Each row has a name. After each piece below comes the name of the row it's from, unless a question asks for something else. Each question is about the rows just above it. Places in a row count from 1.

Columns, left to right: U S J K G Y V A Z
z_910: [ 73 129  99 149 161 150 156 104 184]
z_427: [ 73 129  99 149 161 150 156 104 129]
z_568: [129  99 104 161 150 149 128 156  73]
Where in the named rows is [184]?
z_910, 9
Which row holds these entries in another order? [ 73  99 104 129 129 149 150 156 161]
z_427
[184 104 156 150 161 149  99 129  73] is which row reordered?
z_910
[184  73 129  99 149 161 150 156 104] is which row reordered?
z_910

Columns, left to right: Q X C H F
z_491: [182 141 140 153 103]
z_708: [140 153 135 181 141]
z_799: [128 148 141 169 129]
which: [182 141 140 153]
z_491
Which row holds [181 141]?
z_708
Where do [141 169] appear?
z_799
Row and place of [128] in the named rows:
z_799, 1

Columns, left to right: N M E B T D L
z_530: [126 111 152 167  84 124 136]
z_563: [124 151 140 126  96 163 146]
z_779: [124 151 140 126  96 153  93]
z_740: [151 124 153 126 140  95  93]
z_646: [141 140 147 147 133 142 114]
Which row holds these entries in another order? [ 93  96 124 126 140 151 153]
z_779
Row and place of [146] in the named rows:
z_563, 7
[124 151 140 126  96 153  93] is in which row?
z_779
Table of tags by key:
[141] -> z_214
[142] -> z_790
[153] -> z_686
Look up the entry of z_646 at place 6 in the table:
z_790
Which column holds [167 126 126] top down?
B

Columns, left to right: pafa fiza bisu korez pif Tidi fomov Fubud Ribi
z_291: [150  95 178  85  84 119  90 151  82]
z_517: [ 75 171 159 107 129 121 134  86 129]
z_976: [164  84 160 139  86 119  96 138 106]
z_332: [ 86 134 170 107 129 129 121 159  75]
[134 129 121 170 107 129  75 159  86] is which row reordered?
z_332
[85] is at row and place
z_291, 4
Row and place of [138] in the named rows:
z_976, 8

Columns, left to right: Mog kag Badu Zab Dod voluk mot kog
z_147: [179  92 146 136 138 126 170 107]
z_406: [125 107  92 125 179 138 136 170]
z_10: [154 160 139 149 112  92 141  87]
Table of tags by key:
[149] -> z_161
[136] -> z_750
[139] -> z_433
The tag of z_10, keyed by place 4:
z_161
Which row holds these entries in another order? [179 170 125 136 107 138 125  92]
z_406
[170 136] is in which column, read top down?
mot
Row and place of [126] in the named rows:
z_147, 6
[154 160 139 149 112  92 141  87] is in which row?
z_10
which: [125 107  92 125 179 138 136 170]
z_406

Columns, left to right: tol fuvov Leb Fofi
z_94: [129 173 123 179]
z_481: [108 108 123 182]
z_306: [136 108 135 181]
z_216: [135 149 134 106]
z_425: [129 173 137 134]
Where in the named rows is [182]?
z_481, 4
The row with [129 173 137 134] is
z_425
key -> tag
[137] -> z_866
[108] -> z_848
[136] -> z_244
[134] -> z_475
[109] -> z_487
[135] -> z_293
The tag of z_216, keyed by place 1:
z_293
Which column holds [123 135] top down?
Leb
Which column holds [123 135 134] top down?
Leb
The row with [108 108] is
z_481

Columns, left to right: tebu Rep rugok lep vusef Tep
z_102: [135 118 161 143 178 126]
z_426: [120 100 138 119 149 124]
z_596: [126 111 138 118 169 120]
z_268: [128 108 148 122 169 121]
z_687: [128 108 148 122 169 127]
z_692: [110 104 120 124 150 133]
z_927: [128 125 135 134 128 131]
[108 148 169 122 128 121] is which row reordered?
z_268
Which column holds [124 120 121 127 133 131] top down?
Tep

Columns, left to right: mabet Dutus tipu latut faza
z_315: [118 100 124 168  99]
z_51: [155 168 155  98 144]
z_901: [117 112 117 129  99]
z_859: [122 129 138 184 150]
z_765: [141 134 124 121 118]
Row and place of [122] in the named rows:
z_859, 1
Which column holds this, read top down? [155 117 138]
tipu
[168 112 129] is in which column, read top down?
Dutus

Columns, left to right: patag Beput vegad gobe
z_641: [142 140 141  99]
z_946: [114 142 121 137]
z_849: [134 131 102 114]
z_949: [109 134 132 138]
z_197: [102 134 132 114]
z_284: [126 135 130 121]
z_261: [141 118 142 144]
z_922: [141 133 103 134]
Put [114 132 134 102] back in order: which row is it?
z_197
tags:
[126] -> z_693
[140] -> z_121
[134] -> z_855
[131] -> z_784
[133] -> z_585
[135] -> z_112
Look up the entry of z_284 at place 2 in the table:
z_112

Columns, left to right: Dofat Fip mopeb Tatu tid Lidi
z_45: [180 155 130 173  99 126]
z_531: [181 126 130 173  99 155]
z_712: [176 118 131 151 138 169]
which: [181 126 130 173  99]
z_531
[180 155 130 173  99] is in which row?
z_45
Which row holds these entries in another order? [ 99 126 180 155 130 173]
z_45
key -> tag
[126] -> z_903
[176] -> z_340
[127] -> z_15
[181] -> z_837
[180] -> z_695
Join z_531 by its entry at place 1:
z_837

Columns, left to right: gif vuko Bolet Dos
z_455: [108 108 155 162]
z_50: [138 155 172 106]
z_294: [139 141 177 103]
z_577: [108 108 164 162]
z_355: [108 108 151 160]
key -> tag
[156] -> z_383
[165] -> z_702
[108] -> z_610
[107] -> z_814
[177] -> z_185
[155] -> z_525
[176] -> z_730
[151] -> z_67
[164] -> z_774
Look up the entry of z_455 at place 3 in the table:
z_525
[103 162] is in which column, read top down?
Dos
Which column holds this, read top down? [162 160]
Dos
Row and place of [151] in the named rows:
z_355, 3
which: [108 108 155 162]
z_455

Columns, left to right: vanu nov boto mesub
z_720: [124 105 130 102]
z_350: [132 131  83 138]
z_336: [130 106 102 124]
which: [105 130 102]
z_720
Where do [106 102] appear?
z_336
[131] is at row and place
z_350, 2
Which column holds this, read top down? [105 131]
nov
Put [102 106 124 130] back in order: which row is it?
z_336
[106] is at row and place
z_336, 2

Columns, left to right: zanuf zome Kavev kig
z_840: [104 144 110 130]
z_271: [152 107 127 112]
z_288: [ 90 142 170 127]
z_948: [ 91 121 149 137]
z_310: [152 107 149 133]
which: [104 144 110]
z_840
[107 142] is in which column, read top down?
zome
key -> tag
[91] -> z_179
[152] -> z_670
The tag of z_948, keyed by place 1:
z_179

Columns, left to right: fomub panok Pak lubod tiv
z_471: [ 88  88 110 171  87]
z_539: [144 149 148 167 147]
z_715: [ 94  85 157  94  91]
z_762: [ 96  89 142 155  95]
z_652: [ 90  94 157  85  94]
z_632: [113 110  83 124 112]
z_514: [151 148 175 114 149]
z_91: [106  98 126 107 102]
Table of tags by key:
[95] -> z_912
[155] -> z_300
[94] -> z_331
[156] -> z_189
Join z_715 by its entry at place 4:
z_331
Put [ 94 157  85  94  90] back in order: which row is it?
z_652
which: [ 88 110 171]
z_471
which: [ 90  94 157  85  94]
z_652
Row and place of [87] in the named rows:
z_471, 5

Columns, left to right: mudo tilaz poga Zulap Nelug kor
z_993: [ 97 118 169 113 176 109]
z_709: [165 140 168 116 127 114]
z_595: [110 176 113 169 118  97]
z_684: [140 168 116 127 111 127]
z_934: [176 169 110 112 118  97]
which: [116 127 111]
z_684
Which row holds these entries in another order? [ 97 110 112 118 169 176]
z_934
Which row holds these entries in another order? [118 169 176 110 113  97]
z_595
The row with [140 168 116 127 114] is
z_709
The row with [ 97 118 169 113 176 109] is
z_993

